Here are some points:
-0.1 0.9 -1.9 -1.2 -2.3 1.7 0.8 -1.8 -0.8 -1.4 3.8 -0.2 0.6 -4.3 5.0 2.4 -0.1 -0.8 -1.4 -0.9 0.6 -2.1 1.8 0.0 2.0 -1.1 2.8 -0.8 -1.7 1.2 0.9 -0.2 1.6 1.0
-0.1 -3.1 2.1 3.3 0.9 0.0 0.5 -2.2 0.9 0.9 -1.4 -1.5 0.4 0.2 -0.4 0.4 -1.9 3.3 0.9 1.6 1.9 -0.5 -0.7 0.9 -1.1 -2.5 -0.7 -0.8 -1.7 0.8 0.4 1.7 -1.5 1.3
2.8 0.5 0.1 -0.4 0.7 -1.1 0.8 1.2 -1.0 0.0 0.3 -0.8 -1.0 0.8 0.6 -0.2 -0.8 -0.6 0.1 0.0 0.2 -0.8 -0.7 -1.3 0.3 0.4 1.6 -0.2 0.6 -0.5 -1.4 0.3 0.0 0.0
-0.3 -0.2 -1.1 1.0 -2.2 -0.5 -0.7 -0.8 0.7 -1.2 0.8 1.5 0.1 0.7 0.8 0.1 -0.5 1.3 1.0 -0.3 1.2 -0.7 -0.9 1.6 0.3 -2.2 -0.6 -0.1 -0.8 0.8 0.6 -1.1 -1.1 0.6
-1.0 2.4 -0.9 0.3 0.2 2.4 1.6 -0.1 0.5 -1.0 0.1 0.8 0.5 -2.4 1.8 -0.1 -0.4 -0.5 -1.2 0.6 -0.3 0.6 -1.3 0.3 -0.3 3.4 0.2 0.8 0.1 -2.4 0.0 -2.7 -0.2 1.0
-1.0 -0.4 -0.7 0.5 -0.3 -0.9 1.4 1.4 0.8 0.7 0.2 0.9 1.7 -0.3 0.6 -0.4 -0.9 -0.3 0.6 2.2 -0.6 1.1 -1.1 -1.0 -1.1 0.2 0.4 0.8 0.6 -0.6 -0.4 -0.3 0.0 -0.6
0.8 0.0 -0.7 0.6 2.3 -0.7 0.6 0.3 -0.7 -0.1 -0.2 -0.6 -0.1 0.9 0.4 0.4 -0.6 -0.5 1.1 0.5 -0.4 -0.3 -0.6 -1.0 -0.4 0.1 -0.6 -0.3 1.7 -0.3 -1.1 0.8 1.3 -0.1
-1.2 -0.4 -0.3 -0.5 -0.8 0.2 -0.4 -0.7 0.3 0.4 0.7 -0.3 1.0 0.5 -0.8 0.3 -0.2 0.4 -0.1 0.1 -0.9 0.4 -0.5 3.2 0.0 0.9 -1.2 0.4 -0.1 -0.7 0.2 -0.5 -1.0 0.6
-0.3 0.2 0.4 -0.4 -0.8 -0.7 -0.2 -0.2 0.8 -0.4 -0.9 0.1 0.1 0.3 -0.4 -1.0 0.2 0.2 -0.8 0.8 -1.3 0.2 0.0 1.6 0.1 0.2 -0.9 -0.9 1.1 0.4 -0.9 -1.3 0.0 -0.9
0.1 -0.3 -0.5 -0.9 -0.5 -0.9 0.4 -0.7 -0.8 0.5 0.0 -0.4 0.3 0.1 0.7 -0.1 -0.5 0.7 -0.7 0.1 -1.0 0.8 -0.9 0.0 -0.5 -0.1 0.7 0.9 -0.3 -0.4 1.7 -1.3 -0.4 1.0
2.5 0.6 1.1 1.8 0.5 -0.6 0.0 -0.1 0.4 -0.2 -0.7 2.3 -0.8 0.3 2.0 -0.4 -1.2 0.8 -0.2 -0.6 -0.3 -1.4 -1.5 -1.4 0.0 0.4 0.5 -0.4 -0.1 0.1 0.2 -0.3 -0.7 0.3
1.2 -0.1 1.1 2.7 -0.4 -1.2 -0.3 -2.3 -1.4 -0.2 -1.3 -2.0 0.1 1.2 -0.5 -0.3 1.1 -1.5 1.2 1.1 0.8 -3.0 1.4 -0.6 1.3 -0.6 -0.4 0.5 0.0 0.8 -0.9 2.5 -0.2 0.3
-1.5 0.3 -1.8 1.1 0.8 1.3 0.0 -0.3 1.5 1.1 -0.2 -0.9 -0.1 -2.4 -0.5 -1.2 0.9 0.6 1.1 -0.4 1.6 1.0 1.4 0.4 -1.1 1.7 -1.2 1.5 0.3 0.2 0.0 -2.6 0.9 1.8
-0.2 0.8 -0.9 -0.4 0.1 -1.1 -0.3 0.9 0.4 -0.2 0.7 -0.5 1.5 -1.3 0.1 -0.9 0.4 0.0 -1.0 -1.7 1.8 2.7 -0.6 -1.1 -1.1 0.3 0.1 0.0 -0.4 -1.0 -0.6 2.4 0.9 -1.6
-0.3 -3.0 -1.7 3.2 0.9 0.8 -0.8 -1.0 2.5 -0.7 -1.4 2.8 0.5 0.0 -0.7 0.2 -3.8 2.8 1.2 1.5 1.3 1.9 -1.3 0.4 -0.6 -2.0 0.0 -0.4 -0.8 0.8 0.8 1.5 -1.6 1.1
0.3 -1.7 2.7 -0.3 1.7 2.9 0.0 0.3 -1.4 2.9 -0.9 -0.6 -0.7 -0.1 0.5 1.9 -0.3 -1.6 0.6 -3.9 -0.5 -0.7 0.1 -0.7 -1.2 -0.9 -1.0 2.3 -3.1 0.9 2.4 -1.2 0.4 1.1
-0.9 -1.3 0.4 0.7 -1.1 2.7 0.1 0.5 0.5 1.2 0.0 -0.3 0.3 -0.9 0.5 -0.2 0.9 0.8 1.2 -1.9 -0.1 0.2 -0.7 1.2 -1.5 -0.8 -0.9 -1.5 -1.4 -0.2 0.4 0.1 -0.6 0.6
-0.1 1.6 -1.6 0.0 -1.1 1.9 -1.2 1.4 -1.1 0.3 2.1 -0.4 0.4 -2.1 -0.9 -0.5 -0.6 -0.5 -1.4 -0.2 -0.3 2.1 0.7 -1.6 0.5 -0.1 0.5 -0.4 0.7 -1.1 -0.8 -0.8 0.7 -0.9
-1.4 0.3 -0.5 0.1 0.1 1.7 -0.7 -0.1 0.4 0.7 0.8 -1.0 0.1 -2.4 -0.9 -1.7 0.0 -0.3 -0.1 -1.7 1.2 -0.4 0.5 0.8 -0.2 -0.4 -0.4 -2.3 0.7 0.5 -0.4 0.6 1.1 -0.8
-0.8 2.3 -0.9 0.3 -0.3 0.2 -0.7 1.8 0.6 -0.2 0.2 0.3 1.1 -2.1 -0.2 -1.3 2.4 1.0 -0.4 -1.5 1.0 1.4 -1.1 -0.8 -1.8 0.1 -0.7 -0.8 -0.5 0.1 -0.4 -0.7 -0.1 -0.8
-1.6 -0.5 -0.4 0.3 -0.2 0.1 -0.2 0.7 -0.5 -0.6 0.6 0.7 0.0 0.4 1.4 0.8 -0.6 -0.8 -0.3 0.3 -0.7 -0.5 -0.4 -0.5 -1.4 0.7 -0.6 -0.8 0.2 -0.5 -0.2 -1.1 -0.7 -0.4
-0.7 0.1 0.3 -1.0 -1.0 0.0 -0.4 -0.4 0.6 -0.4 -0.9 1.7 -0.5 -1.0 -1.0 -0.4 -0.7 -0.3 0.5 0.2 -0.4 0.7 0.3 -0.3 -0.2 0.0 -0.9 -0.9 0.8 0.9 -1.1 -1.0 -0.1 -0.8
0.6 0.0 -0.4 1.0 -0.1 -0.6 -0.3 0.6 -0.7 -1.0 0.0 -0.5 -0.6 0.1 0.3 0.3 -0.6 -0.4 0.2 -0.8 0.0 -0.4 -0.7 -1.3 1.4 1.0 0.2 0.0 0.7 0.2 -1.0 -0.3 -0.4 -1.1
-0.5 -1.2 0.9 0.0 -1.0 -3.5 0.3 -2.4 -0.7 1.0 0.1 -0.3 0.2 2.8 1.4 0.7 1.5 -0.4 -0.6 2.9 1.6 -0.9 1.5 -1.4 1.2 -0.4 0.7 -0.2 -0.1 -0.4 1.1 1.9 2.2 1.8
-0.1 -0.8 0.8 -0.2 -2.0 -0.1 -0.6 -0.8 0.1 -0.8 1.6 0.5 -0.1 0.0 0.6 0.4 1.0 1.6 0.3 0.4 -0.4 -0.5 -0.2 0.1 -0.7 -0.4 -0.6 -0.1 -0.5 0.7 0.5 0.8 0.0 0.8
2.0 -0.3 1.0 3.0 1.2 -0.8 -1.2 -1.7 -0.5 0.2 -1.4 -2.0 -0.1 1.4 -0.4 0.2 -0.3 -1.6 0.3 1.1 0.0 -3.3 1.3 -0.8 2.5 -0.3 0.7 1.0 0.2 1.1 -1.1 3.2 0.1 -1.1
2.2 -2.1 1.6 1.4 1.9 -1.2 1.1 -2.1 -1.4 -1.0 -2.6 0.2 -1.4 2.4 0.8 -1.0 0.6 -0.6 0.1 1.7 -0.3 -0.4 0.8 -0.3 1.8 -0.3 -1.2 -0.4 -0.5 0.2 0.2 2.1 0.8 0.2
-0.3 0.2 0.5 0.2 -0.1 -0.2 -0.4 0.8 1.1 -0.5 0.0 -0.4 0.4 2.1 0.0 1.6 -0.2 -0.3 0.7 0.3 -0.5 -0.3 -1.3 -0.5 0.8 -0.2 -0.6 -0.3 1.4 0.1 0.0 -0.9 -0.5 0.8
-1.3 1.1 1.6 -2.7 0.3 -1.4 -0.4 0.2 1.2 0.7 0.5 1.3 0.7 -0.2 3.3 -1.8 -0.6 -0.3 -0.6 -1.0 -0.9 2.7 1.0 -0.7 -0.8 1.2 0.1 -0.2 0.1 -1.9 -0.8 0.7 -0.3 1.8
0.1 0.3 0.4 0.3 0.0 -0.2 0.0 -0.1 -0.1 -0.2 -0.4 0.2 0.0 -1.0 -0.8 -0.6 -1.2 -0.4 0.1 0.5 -0.6 -0.6 0.2 -0.7 -0.3 -0.3 -0.8 0.3 0.5 -0.3 0.0 -0.3 -0.3 -1.2
0.9 0.3 0.2 -0.7 -0.3 0.2 0.0 0.0 0.2 -1.6 1.2 -1.0 0.2 -1.0 -1.8 0.9 1.1 0.6 -1.3 -1.7 0.0 1.2 -1.9 1.3 0.3 0.9 0.8 0.7 -0.3 -0.3 -1.3 -1.1 0.7 -1.3
0.9 1.2 -1.0 0.6 -1.6 1.0 0.5 0.2 -1.1 0.5 -0.1 1.4 0.3 1.5 -1.2 0.0 -0.6 0.5 -0.3 -0.7 0.4 2.6 -0.5 -0.1 0.4 0.0 1.3 -0.6 1.0 -0.9 -0.7 0.3 2.4 0.2
-0.4 -0.5 -0.9 0.0 -1.1 1.9 -1.1 1.5 0.5 1.3 0.2 1.2 0.7 0.0 -0.1 -0.7 0.8 0.6 0.0 -1.7 -1.0 0.0 1.6 1.2 -1.1 -1.5 -0.6 -1.8 -1.5 -0.4 1.8 0.2 -0.6 1.1
-1.3 1.8 -0.5 0.2 0.3 -0.5 0.5 0.8 -0.9 1.0 -0.6 -0.8 -1.4 0.2 -0.9 -0.3 -1.3 -0.4 0.5 0.0 -0.2 -0.1 0.5 0.4 0.3 -0.5 1.5 0.3 0.6 -0.1 -0.3 2.7 0.2 0.1
-0.3 1.0 0.2 -1.0 -1.8 1.4 -0.3 -2.3 0.6 -0.8 1.2 0.3 2.5 -4.3 0.6 0.3 2.8 0.2 -1.7 1.7 1.1 -2.1 1.8 -0.4 2.1 -1.0 2.6 -0.4 -1.9 -0.5 0.7 -0.7 1.4 0.8
-0.8 0.8 0.5 -0.6 -0.1 -0.5 0.6 -0.5 0.9 -0.5 -0.8 0.6 -0.3 -0.8 -0.4 -1.1 2.0 0.8 1.0 -1.2 1.8 2.2 -0.2 0.6 -0.1 -0.8 0.6 -0.5 1.3 0.4 -0.8 -1.4 -0.1 -1.4
Then 16 other points, each followed by its number:
0.5 -0.5 0.6 -0.2 0.6 -0.6 1.1 2.3 -1.0 0.0 -1.1 -1.0 -0.8 0.9 0.6 0.4 -0.3 -0.2 -0.4 -0.8 -0.6 -0.6 -0.4 -0.6 0.4 0.1 -0.2 -0.2 0.6 -0.4 -1.2 0.4 -0.5 0.0 0
-1.4 0.6 1.3 -0.3 0.5 -0.9 0.4 0.1 0.6 -0.8 0.7 1.4 -1.7 1.9 -0.3 0.2 -1.0 -0.2 -0.3 -0.7 0.0 0.5 0.9 -0.8 1.1 1.3 -0.5 0.0 0.1 -0.2 -0.5 -0.3 -0.5 0.7 1
0.8 -0.1 -1.2 -0.1 0.4 0.5 0.8 1.3 -0.1 0.4 -0.1 0.0 -0.3 -0.9 0.5 0.0 -0.8 0.0 0.9 1.0 0.0 1.1 -0.6 0.4 -1.3 -0.5 -0.5 -0.1 -0.1 0.0 -0.7 0.1 -1.8 -0.7 2
-0.7 -1.6 -0.2 0.0 -1.2 1.9 -0.3 1.1 0.9 1.2 0.1 -0.5 -0.9 -0.8 1.0 -0.1 0.3 0.3 -0.1 -1.1 -1.1 -0.5 0.3 0.8 -1.2 -0.9 0.0 -0.4 -1.5 1.6 0.5 0.5 -1.4 0.7 3
-1.4 -1.9 0.7 0.3 1.6 -2.3 0.3 -2.2 -0.5 -0.9 -0.4 1.9 -1.1 2.3 0.6 3.1 -1.4 -0.3 -0.8 1.7 0.7 -0.3 1.4 -0.6 1.3 -0.4 1.0 0.4 1.3 0.2 0.6 1.9 0.3 1.4 4
-2.4 1.0 -1.8 -2.7 1.0 1.9 -0.7 -0.2 4.6 0.0 4.1 3.2 2.3 -1.2 -0.7 0.0 -4.1 -1.3 0.4 2.0 0.6 0.6 -1.7 0.2 -0.5 0.5 0.1 -2.9 0.2 0.9 0.9 1.4 -1.0 0.8 5
-0.4 -0.1 -0.2 -0.5 -0.2 0.0 1.3 0.9 0.7 0.1 0.1 1.5 -0.5 2.4 0.1 0.5 -0.3 -0.4 -0.4 0.1 0.6 -0.1 -1.6 -0.6 -1.0 0.1 -0.2 -0.6 0.2 -0.2 -0.2 -0.5 -0.5 0.9 6
-0.7 0.4 -0.5 -1.1 -2.5 -0.6 0.0 -1.0 1.4 -0.5 2.9 1.3 0.3 -0.1 0.5 -0.1 -0.7 1.4 0.5 -0.4 0.2 2.5 -0.7 0.0 -0.2 -2.1 -0.9 0.5 0.4 0.8 -1.6 -1.9 -0.8 0.5 7
-1.0 0.4 1.7 2.0 -0.3 -0.6 0.9 0.5 0.8 -0.4 0.0 1.5 -1.0 -0.2 0.7 -0.3 -0.8 -0.3 -0.2 0.0 -0.4 -0.4 -0.7 0.7 -0.9 -0.3 1.0 -0.7 0.1 -0.6 -0.6 0.5 -0.9 -0.2 8
-1.3 -0.9 -0.8 -1.6 -1.0 2.3 -1.2 1.5 0.5 1.2 0.1 0.1 0.2 -1.8 0.0 0.9 0.7 0.7 0.7 -1.8 -0.3 2.3 -0.2 2.8 -1.5 -0.4 -0.5 -1.9 -1.9 -1.2 0.6 -0.3 -1.3 0.6 9
-0.7 0.0 1.2 -1.2 0.5 -1.0 -0.4 -0.1 -1.1 0.7 0.3 0.8 -1.8 0.7 -0.2 0.3 -0.6 -0.4 -0.4 -0.4 -1.4 0.6 1.1 1.7 1.4 1.9 0.3 -0.4 -0.6 -0.4 -0.2 0.1 -0.4 0.6 10
1.4 0.0 0.7 0.0 1.8 -0.7 0.1 0.1 -0.5 4.2 -0.6 -0.1 -0.3 -0.1 -0.2 -0.3 -1.0 0.9 0.2 0.2 0.6 0.1 -1.4 -1.6 0.1 -0.4 0.3 1.3 0.4 0.2 -1.1 0.3 0.2 -1.3 11
0.5 2.2 -1.3 -0.7 -0.8 0.6 -0.4 0.4 0.6 -1.4 5.0 -0.8 -0.1 -0.7 -1.3 0.1 0.5 1.0 -1.8 -1.9 1.1 1.7 -1.7 -0.2 2.0 0.9 1.0 0.0 -0.5 -1.1 0.0 -0.2 0.9 -0.6 12
-1.6 -0.3 -0.3 -0.4 -0.4 -0.6 -0.4 0.9 -0.3 -0.4 -0.5 1.6 -0.4 -0.1 -0.4 0.1 -0.7 -0.6 0.5 2.0 -0.8 -0.1 0.0 -0.4 -0.9 -0.1 0.3 -0.6 0.6 -0.3 0.1 -1.3 0.1 -0.5 13
-1.3 -0.4 -0.8 -0.7 0.2 0.2 -0.7 0.6 -0.4 -0.5 -0.6 1.1 0.7 -1.1 0.0 1.6 -0.4 -0.8 -0.1 0.4 -0.1 0.4 -0.2 -0.6 -1.4 -0.4 0.2 -0.7 0.7 -0.9 0.5 -1.3 1.0 -0.4 14
1.4 -0.9 0.8 4.3 1.3 -1.1 0.2 -1.4 -1.3 -0.1 -0.6 -1.7 -0.5 -0.5 -0.2 -0.2 -0.2 -1.8 0.3 0.1 -0.2 -1.2 2.2 0.0 1.8 0.5 1.3 0.3 0.0 -0.1 -0.8 2.3 0.6 1.0 15
Which three of these numbered points are nearest to each point below, ignoring the 3 directions in which the first points spread most? Their numbers follow each, nearest first.
-1.2 2.2 -3.0 -0.5 -1.8 2.1 -1.0 0.6 -0.2 0.6 2.1 -0.7 0.6 -0.1 -1.3 -0.3 0.0 0.3 -0.5 -1.3 0.4 1.7 -0.6 -1.3 0.0 0.3 0.1 0.2 0.8 0.2 -0.5 -0.9 0.4 -0.6 > 12 3 2
-1.3 -0.8 -0.5 -1.6 -0.5 1.5 0.1 0.4 1.5 1.1 1.3 0.0 1.3 2.5 0.3 -0.2 0.4 -0.6 -0.1 -1.9 1.0 0.0 -0.9 1.3 -0.7 -1.1 -0.9 -2.4 -0.7 -1.3 0.7 -0.1 -1.4 0.7 > 6 9 0
1.4 -0.8 1.5 3.7 1.3 -1.0 1.0 -2.4 -1.0 0.8 -1.0 -2.0 -0.7 -0.4 -0.6 0.2 0.8 -1.9 0.4 1.8 -0.2 -1.2 1.0 0.7 1.8 0.5 0.9 -0.3 0.2 -0.2 -1.0 2.1 0.1 -0.4 > 15 2 8
2.3 -0.4 1.3 3.5 1.1 -1.3 -0.9 -2.2 -0.1 0.2 -1.3 -0.8 -0.5 0.0 -0.7 -0.7 -0.3 -0.8 0.5 0.5 0.2 -3.4 1.6 0.5 1.7 0.6 0.4 1.1 -0.3 0.8 -0.7 1.9 0.9 0.0 > 15 8 3
-0.9 1.3 2.3 -0.3 0.4 1.8 -0.2 0.3 0.8 -1.3 1.1 1.0 0.5 -2.7 0.6 -0.1 0.5 -0.4 -2.2 -1.5 -0.9 1.0 1.2 1.8 -0.6 1.8 -0.7 -1.6 0.0 -1.5 -0.9 0.1 -0.4 0.8 > 8 10 1
-1.4 0.2 -0.7 0.0 -2.0 0.4 0.0 1.7 2.2 0.3 1.1 1.1 -0.4 -0.4 0.8 -0.1 1.6 0.0 0.8 -0.2 3.2 -0.3 -0.2 0.1 -1.4 -0.8 0.4 -0.9 -1.2 -0.2 0.2 -2.4 0.7 -0.7 > 6 13 8
1.0 -0.7 -0.8 -1.6 2.1 0.1 -1.5 -1.0 -0.1 0.5 -1.2 -1.7 -0.4 -0.4 -0.6 1.7 3.0 -2.9 0.8 0.0 -0.2 1.3 2.0 1.0 2.1 -0.8 0.2 0.4 -0.3 0.2 1.4 2.1 0.7 2.2 > 9 10 3
1.1 0.4 -1.4 -1.9 1.5 0.7 -2.2 -1.4 -0.1 -0.1 -1.2 -2.3 0.7 -0.7 1.3 0.3 2.9 -2.7 -0.1 -0.5 0.8 -0.2 1.4 0.4 1.6 -0.9 -0.1 0.2 1.2 0.3 -0.1 1.7 0.4 0.7 > 9 3 2
-0.8 -1.1 -0.8 0.7 -1.2 1.9 -0.5 0.9 -0.4 0.2 0.8 0.1 -0.7 -0.9 0.2 0.0 1.2 0.4 0.1 -1.9 0.0 -0.9 -0.8 0.7 -1.2 0.0 0.2 -0.6 -1.6 0.8 0.6 0.3 -0.4 0.2 > 3 0 9
-1.2 -2.0 0.2 -0.2 0.9 -3.5 1.5 -2.4 -0.6 1.3 -0.2 -0.1 1.5 2.7 1.4 4.4 0.6 -0.4 -1.1 2.8 1.4 -0.9 2.3 -1.7 1.2 -0.1 0.6 -0.4 -0.4 0.7 0.0 3.5 -0.8 1.5 > 4 6 14
-0.3 -2.0 2.7 2.9 1.0 0.1 -0.1 -1.6 0.6 -1.0 0.9 -1.0 0.4 -0.2 -0.2 0.9 -2.6 3.6 0.7 1.2 0.6 -0.7 -0.3 0.0 -1.8 -2.6 -0.9 -0.5 -1.6 0.8 0.2 1.0 -1.6 1.9 > 8 2 0
-1.6 0.9 -1.1 -0.7 0.2 -0.2 -0.4 1.1 -0.2 -0.4 -0.4 1.4 0.3 0.1 1.1 -0.5 -0.7 -0.2 -0.4 -0.9 1.2 0.6 -0.6 -0.7 -1.4 -0.5 0.1 -0.5 1.8 -0.8 -0.3 -1.1 0.6 -0.8 > 14 13 6
-1.8 -0.2 0.7 0.5 -1.3 0.3 -0.6 1.1 0.2 -0.3 2.2 1.1 0.2 -1.8 -0.5 0.7 0.2 0.6 -0.8 1.3 -2.0 -0.5 0.0 1.7 -1.4 -0.6 -0.1 -2.5 -0.5 0.7 0.5 -1.0 0.9 0.1 > 13 8 14
-1.4 0.1 0.7 -0.7 0.6 -0.1 0.2 -0.3 -1.1 -0.8 0.1 0.9 -1.6 -0.1 0.3 0.2 -0.3 -0.2 -0.8 -1.2 -0.1 0.7 0.9 -0.3 0.4 0.5 -0.5 0.1 0.8 -0.1 0.3 -0.1 -0.1 0.8 > 1 10 0
-2.3 -0.1 0.6 0.1 -1.9 0.8 0.3 2.9 1.5 0.0 1.7 0.0 0.2 -0.6 0.2 -0.9 -0.2 0.1 0.5 0.5 -1.9 0.6 0.2 1.7 -1.0 0.0 -1.4 -2.4 0.0 1.0 -1.7 -0.5 0.4 0.4 > 3 8 13
0.7 1.0 -0.6 -0.1 0.3 0.3 -0.7 0.4 1.0 -0.9 -0.3 0.0 0.0 -0.9 -1.6 -0.8 2.0 1.2 -0.1 -0.5 0.2 1.7 -1.1 1.0 1.1 0.9 1.9 -0.2 -0.1 -1.1 2.0 -0.2 0.3 -2.0 > 12 9 2
0.6 0.4 0.2 -0.8 -0.9 1.0 -0.3 0.2 0.8 -0.7 0.8 -1.3 -0.2 0.7 -1.7 0.8 0.6 0.3 -0.1 -0.5 0.0 0.0 -0.6 -0.8 1.1 1.1 -0.6 0.7 0.7 -1.0 0.0 -0.4 0.3 -0.6 > 12 0 6
1.4 -0.8 0.6 0.0 -1.0 1.1 1.5 -0.3 -0.9 -1.0 -0.7 -0.1 1.8 0.0 -0.2 -0.1 -1.5 -0.9 1.9 0.2 1.5 0.3 -0.8 1.1 -0.2 -0.2 0.1 1.5 -0.6 -0.2 1.9 0.4 -1.2 -1.0 > 2 0 14
1.4 -0.6 -0.3 -0.8 1.2 0.4 -1.6 -2.1 -0.7 0.0 -1.1 -1.3 0.1 -0.5 -0.3 0.7 2.7 -2.8 -1.0 0.1 0.3 -0.4 2.4 -0.4 1.3 -0.4 0.5 -0.2 -0.1 0.2 -0.5 2.2 0.6 0.7 > 9 3 14
0.9 0.2 -0.3 -0.9 1.5 0.5 -2.2 -2.1 -0.5 -0.2 -0.4 -1.6 3.3 -0.2 0.6 -1.1 3.1 -2.2 -0.7 0.1 -1.1 0.3 2.0 0.0 2.0 -1.1 -0.2 -0.2 -0.1 -0.1 0.3 1.9 0.8 1.0 > 9 15 14
-0.2 -2.1 2.5 -0.5 0.5 3.4 -0.3 -0.2 -1.4 -0.8 -0.8 -0.8 -0.3 0.7 -0.2 0.3 0.0 2.6 0.7 -4.2 0.6 -0.4 0.8 0.6 -1.0 -1.3 -0.5 1.9 -2.5 1.2 2.4 -0.8 1.9 1.1 > 0 1 3
-1.0 -0.4 -0.1 1.1 -2.0 0.2 -0.3 1.0 0.2 0.1 0.8 -0.2 -0.6 -1.2 1.7 1.7 1.5 0.6 0.8 0.9 -0.5 -0.6 0.7 -0.1 -0.4 -0.7 0.9 0.1 -1.3 0.4 0.4 -1.9 0.6 -1.6 > 13 14 2
0.8 -0.3 -0.4 0.9 1.4 -0.7 -0.6 2.4 -0.5 -1.0 -0.7 0.0 -0.7 0.1 -0.5 0.1 -0.6 -0.4 -0.2 -0.1 -0.2 -0.3 -0.7 0.0 0.5 0.0 -0.6 0.2 1.4 -0.4 -0.5 -0.3 0.5 -0.1 > 0 14 2
0.4 0.7 -0.1 -0.6 -0.9 0.3 -0.2 -0.1 0.5 -0.1 0.1 0.8 -1.4 0.3 -1.2 0.4 0.5 0.2 -0.2 -0.6 0.1 -0.5 -1.2 -1.0 0.3 0.8 0.2 0.5 -0.6 -0.9 -0.3 -0.4 0.7 -0.8 > 6 1 0
2.7 -0.8 -0.1 2.9 1.3 -1.0 -1.7 -2.2 -1.1 -0.1 -1.0 -0.4 -0.2 -0.1 0.8 1.2 0.6 -2.9 -0.9 0.2 -0.1 -0.6 1.2 -0.6 1.4 -0.4 0.6 -0.1 -0.4 0.5 -0.7 2.5 0.3 0.8 > 15 9 2
-1.3 -0.1 -0.3 1.9 -1.9 -0.3 -0.6 -1.0 0.2 -0.7 1.3 1.7 -0.5 0.9 0.5 0.4 -0.2 1.9 -0.2 -0.9 0.3 -0.6 -0.8 -0.5 0.3 -2.3 -0.4 0.1 -1.1 1.9 0.5 -1.5 -0.8 0.6 > 7 6 1
-1.2 -1.3 0.1 -0.5 -1.3 -1.8 0.4 -2.5 -0.9 -0.3 -0.1 0.7 0.1 2.2 0.5 0.4 0.3 -0.6 -1.1 2.5 0.6 0.1 1.4 -1.5 1.6 -1.0 1.8 -0.9 -0.2 -0.4 0.7 1.9 2.3 0.9 > 4 13 14
-0.8 0.7 -0.3 -0.9 -2.2 -3.4 0.4 -2.2 -1.3 -1.1 1.4 -0.3 0.7 0.1 0.8 -1.2 4.8 -0.6 0.2 2.2 0.4 -2.3 1.4 -0.8 1.4 -0.8 4.0 -0.7 -0.7 0.0 0.9 -0.9 1.3 1.8 > 13 6 14
-2.1 -3.0 -0.1 -0.5 1.0 2.7 -0.8 -1.0 0.9 -1.0 -1.0 3.1 1.0 -0.9 -0.5 3.8 -4.0 4.1 1.3 1.6 1.0 1.5 -2.1 0.1 -0.5 -0.1 -0.6 -2.9 -0.8 0.8 0.3 1.5 0.6 1.2 > 4 14 13
1.4 -0.7 -1.3 -1.2 1.1 0.2 -2.3 -2.0 0.3 0.1 -1.5 -2.2 2.9 0.0 0.1 -1.1 2.8 -2.4 -0.9 -1.8 0.9 -0.2 1.5 -0.5 1.6 -0.5 -0.1 -0.2 -0.2 1.3 0.5 2.8 0.3 1.9 > 9 3 15
0.5 -0.2 1.1 1.7 0.3 0.5 0.8 -0.1 -0.8 -0.1 0.1 -0.5 -0.7 0.1 0.0 0.6 0.0 -0.5 1.1 -0.8 0.8 -0.4 -0.1 1.9 0.8 0.8 0.6 -0.1 0.1 -0.4 -1.0 0.0 -0.8 -0.8 > 8 0 15
2.1 -0.8 2.0 2.7 1.4 -0.3 0.1 -1.2 -1.3 1.1 -1.6 -1.2 -0.6 -0.1 0.2 -0.2 -0.4 -3.3 0.1 0.9 0.4 -1.2 1.7 -0.6 1.9 -0.4 0.3 0.0 0.9 0.4 -0.1 2.0 -0.3 -0.5 > 15 2 3
2.4 -0.2 0.1 -1.1 1.6 1.1 -2.4 -2.4 0.8 -0.2 0.8 -2.3 0.6 -0.4 0.4 -1.0 3.0 -0.8 -0.7 -3.3 1.6 -0.2 2.5 -0.2 2.8 -2.6 0.0 2.9 -0.4 -0.1 0.3 -0.7 0.5 0.8 > 12 15 11
-0.9 0.5 0.4 0.4 -0.3 -0.9 -0.6 1.6 0.0 0.0 -0.2 -0.2 0.0 -0.4 -0.3 0.3 -0.7 -0.5 0.1 1.9 -0.3 -0.5 -0.6 -0.7 -1.1 -0.3 0.0 -0.4 0.5 0.3 -0.4 0.1 -1.0 -0.7 > 13 2 14
0.1 1.3 -1.4 -0.1 0.4 -0.3 -0.1 2.4 1.9 -0.1 1.3 1.0 0.3 -1.6 0.1 -1.3 0.6 0.0 -1.1 -1.5 3.0 1.4 -1.8 -0.9 -1.8 0.4 -0.2 0.3 -0.7 -0.6 -0.4 -1.6 -0.4 0.7 > 6 2 0
1.4 -2.1 2.2 0.4 1.3 -1.2 1.5 -1.9 -1.2 -1.4 -1.2 -0.3 -0.4 3.0 0.8 -0.8 -1.4 -0.7 0.6 1.8 -0.3 -0.6 1.8 -1.7 1.4 -0.1 0.0 0.2 -0.2 0.3 0.3 2.1 0.2 0.1 > 1 0 13
1.7 0.0 -0.5 3.2 1.6 -0.2 -0.7 -0.3 0.5 0.6 -0.2 -0.8 -1.1 0.3 -1.8 0.0 -0.4 -0.5 0.0 -0.4 -0.6 -0.5 -1.2 -0.7 2.0 1.4 -0.4 0.2 -0.1 -0.5 -1.1 1.9 -0.3 -0.3 > 15 12 3
0.6 0.2 0.3 0.3 0.2 0.3 -0.3 1.0 0.5 0.0 0.5 -0.4 -0.4 -0.9 0.2 -0.3 0.1 1.4 0.4 0.3 -0.7 0.2 -0.3 0.2 -1.3 -0.9 -0.4 -1.2 -1.5 1.0 0.1 -1.2 -1.8 -1.7 > 2 3 0
0.2 0.3 -0.9 -0.6 -1.6 0.1 1.0 0.5 -0.4 -0.5 -0.3 -0.3 0.3 -0.9 -0.9 2.0 -0.7 1.6 1.4 -0.4 0.1 0.0 -0.8 0.7 -1.2 -0.2 -1.3 0.9 0.1 1.0 -0.7 0.6 -0.6 -1.4 > 2 0 14
0.4 -0.2 -0.4 1.5 1.7 -0.7 0.3 -0.3 -0.7 -0.9 -0.8 0.4 0.4 0.3 -0.1 0.1 -0.4 -0.5 -0.1 -0.4 0.7 0.0 2.0 -0.8 1.9 0.6 -0.3 0.0 0.1 0.0 -1.1 0.4 -0.9 -0.6 > 15 1 2
-0.9 -1.2 -0.2 -0.8 -1.9 -3.5 0.6 -2.3 -1.1 -1.3 -0.1 -0.3 0.7 0.0 1.6 -1.5 4.8 -0.6 -0.1 1.7 0.4 -0.2 1.4 -0.9 2.5 -1.0 3.8 0.2 -0.2 -0.2 0.6 -0.4 1.4 1.0 > 13 14 7
